0: [ 30 113 125 117  99 119  35 182 186 219 236 111 163 140 165  84 137  34  72  56 161 125 210 115 162 108 196 134  96  45  79 125 100  93 122 137 108 154 145 137  96  71  45  66  93 142 135 118 124 177 131 103  54  72  46]
1: [131  71  56  85 115 188 176 162 163  99 119 149 214 183 117 112 120 154 147 131  86 109  91  91  96 102 141 124 125  95  28  37  78 148 143 122 156 170 142 140 124 142 148 185 198 160 145 139 175 155 160 184 150 185 144]
2: [179 125 154  75 129 157 165  92 117 104  81 195 197 179 151 159  99 126 102  88  67 148 121 176 107 134 104 103 140 210 164 170 141 177 139 122 187 130 182 132 142 161 202 166 101 128 165 201 172  86 145 125 131  66  50]
3: [ 42 129 106 126  98  83  17 135 159 168 196  50 113 116 181 122 151  78 183 164 202 151 175 112 122  91 135  94  77  67  60  93  95 123 177 174 116 158 138 154 164 121  79  85 133 148 116 113  90 130 103 126 108 140 169]
4: [137 154 134 118  65 132 170 229 202 173 163  98 115 124 169 178 113  62 161 159 123 102 112  66  75  68 102 147 158 206 155 142  68  87  95 153 165 190 195 180 128 136 183 132 132 105 151 195 157 121 125 172 101 154 164]
5: [100 100  23  67 110 133 157 187  76  50   6 145 163 169 124  95 177 162 108 108 169 124 179 146 120  83  70 142 123 121 137 177 220 149 136 110 135 124  83  57 130 110  90  95  39  22  67  77 106  91  36  40  83  79  42]
6: [199 176 146 134 152 200 207 157 143 112  77 114  87 103  80 120 113 137 121 140 141 163 121 128 145 153 116 120 130 161 149 173 133 141  77 107 172 204 162 108 112 128 118  85  44  89 105 115 116 114 157 126 140 162 185]
7: [ 91  83  57 128  96 134  13 211 252 195 255 161 122  85 177 134  68  60  81  86  69  27 116 144 145 107 112 122  95  69 145 128 202 149 166  67  88 100 183 169 136 111 125  82 135 187 138 100  45  98  91 115  94 123 166]
8: [144  16  92  90 167 150 232  64  97 111  76 247 185 138  69 164 109 149 110 159 155 160 120 174  79 132 123 229 217 162 140 137 151 163 105 137 162  89  95 127 160 151 136 186 139  66 136  90 162 144 162 126 175 125  81]
9: [ 86 170 134 149 156 110  59 134 188 228 255 105 127  81 142 117 168  81 131 142 155 157 162 106 109  99  96  85  96  78 106 176 141 198 183 181  65 125 129 185 178 124  79  49 149 120 133 184 106  82  77 151  96 130 174]
10: [ 71 134 128 155 116 139  84 128 138 179 173  91 122 162 102  61  57  90 119 103 114 105  86  73  96  98 164  82  89 129 100 138  69 112 113  86  81  87 106  97  70 113 126 163 152 215 152 113 112 171 159 142 131 144 138]
11: [125 163 174 175 107  96  68 164 141 134 146  70 103  86 164 196 129  56 110 159  67 130  83  35 124 154 159 143 132 117 140 168 117 134 140 154 145 149 166 134 133 150 207 137 188 112 124 156 105  47  91  99  39 104 128]
12: [151 149 157 157  95  88 120 132 139 152  98 135 132 146 105  13  13 164 146  96  84 155 105 146  95 117 136  14  64 128 104  74 119 125 195 147 139  80 144 117 131 129 180 119  56 117  83 126 135 133  99 110 202 182  76]
13: [115  80  77 102  86 128 117 156 144 144  80  87  57 134 169 123  68  88 113 136 111 173  75  77 117 169 185 139 130 198 184 142  93  54  76  75 161 174 211 131  85 146 201  87  38 116 121 193 161 114 133 104 116 121 132]
14: [ 99  66  75  75  90 193 187 144 148 125 133 157 134 151 173 149  90 102  69  68  64 143 104 141 100 141 112  94  87 131 106  72 104 130 155 160 203 162 193 125  94 109 186 145 105 131 111 161  85  68 127 171 161 122 107]
15: [209 110 139 117 110 104 151  90  92 117  40 187 118 105  70 167  93 149 125 115 149 161 126 173 101 152  91 109 131 101 134 116 167 168 179 171 242 113  84  63 139 178 163 220 140 102 142 115 193 150 202 129 148 103 126]
16: [131 153  95  73  60 114  84 188 210 196 213  43  90 113 204 122  99  83 158 202 179 141 150 118 134 123 100 101 111 139 179 180 132 153 141 128  85 157 151 159 128 101  77  47 113 156 111 149 131 131 117 155 147 200 228]
17: [136 124 179 152 146  41 103  15  89 140  66 239 156 148  77 153 152 238 116  85  86 190 122 181 141 201 135 151 193 228 144  69  86 155 123 128 185 104 113  75  62 130 157 180 102 167 110 124  97  74 123  86 142  63  83]

[144 175 165 156 164 177 130 132 157 146 126  32 118 132 145 104 172 124  95  50 131 120 147 124 128 120 107 134 133 136 118 150 148 178 138 139 102 111  90 109 112  84 109 178 208 146 133 108 133 142 120 123 152 192 182] 10 6 9
[103 181 140 139 131 124  99 168 117  86 101 127 180 177 147 143 155 112 126 129 117 118 154 120 165  88 132  66 143  78 108  91  84 132 183 173 105 120 128 146 195 188 189 140 182 114 161 112 138 122 123  93  51  68 110] 11 3 1
[138 158 157 159 134 106 105 154 154  85  65  84 141 100  62  95 147 131 151 171 206 167 158 139 111  54  26  72 111  89 122 197 179 179 125 181 205 252 184 158 163 147  99 143 129  47 100 113 156 182 158 156 146 158 124] 6 15 3
[ 77 111 114 120  87 102  34 125 146 180 216  97 113 127 203 131 116  45 117 130 110 114 130  99 122 113 148  90 109 138 161  89  43  42 126 130  79 108 146 158 128 106 142 136 193 247 155 154 134 140 146 175 163 169 174] 10 3 16
[217 148 143 152 163 142 194 122  86 102  96 180 104 139  65 108 162 175 146 131 167 124 174 188 153 126  83 188 168 205 179 158 171 120  56  21  66 100 115  97 126  82  44 123 104  77  87  65 118 181 170 134 119 122 132] 6 8 5
[183 135 178 117 168 162 209  84  64  44  60 140 110 153  98 120 155 255 141  84  71 136  98 188 138 176 128 167 179 226 179  90 146 112  64  58  64  32  83  99  94 150 143 182 166 220 159  90  80  88 137  74 110  70  94] 17 2 8
[166 164 169 159 136 118  85  99 169  86  75  63  70 106 119 127 131 126 131 105  96  96  75 106 115 141  90 117 108 152 140 121 107 139 102 145 156 226 164 152 121 147 145 140 154 131 144 164 160 158 170 168 143 159 194] 6 4 11
[127  85 108 100 115 118 137 127 170 119  85 137 130 132  62  96 103 150 134 165 167 163 144 175 142 139  96 139 127 147  98 128 139 211 169 163 119  94  97 101 155 135 164 181 141 116 110 134 130  88 108 102 163 127 128] 15 8 12
[104 141 161 155  95  56  96 116 129 114 125  72 172 128 229 205  89  61 107 123   0 121  16  59 131 157 114 124 156 127  90  93 110  95 118 125 164 151 148 149 129 219 255 137 163  73 155 178 126  62 173 189 123  91 110] 11 4 14
[188 175 104 110 125 140  73  74 135 124 122  18  34  81  93  55  87  90 105 139 185 140  94  89 104 117 118 104 103 135 121  98  51  60  94  99 120 114 106 144 152 153 125 158 167 205 190 178 143 135 131 147 119 152 177] 10 3 13
[ 67 133 140 174 171 156  77 172 150 129 144  53 125 137 178 138 172  86  94 130 182 165 171 133 162 118 149 132 117  79  96 110  85 102 138 153  84 132  95 137 110  98  97  84 131 145 159 139 116  91  74  94 101 126 157] 3 9 0
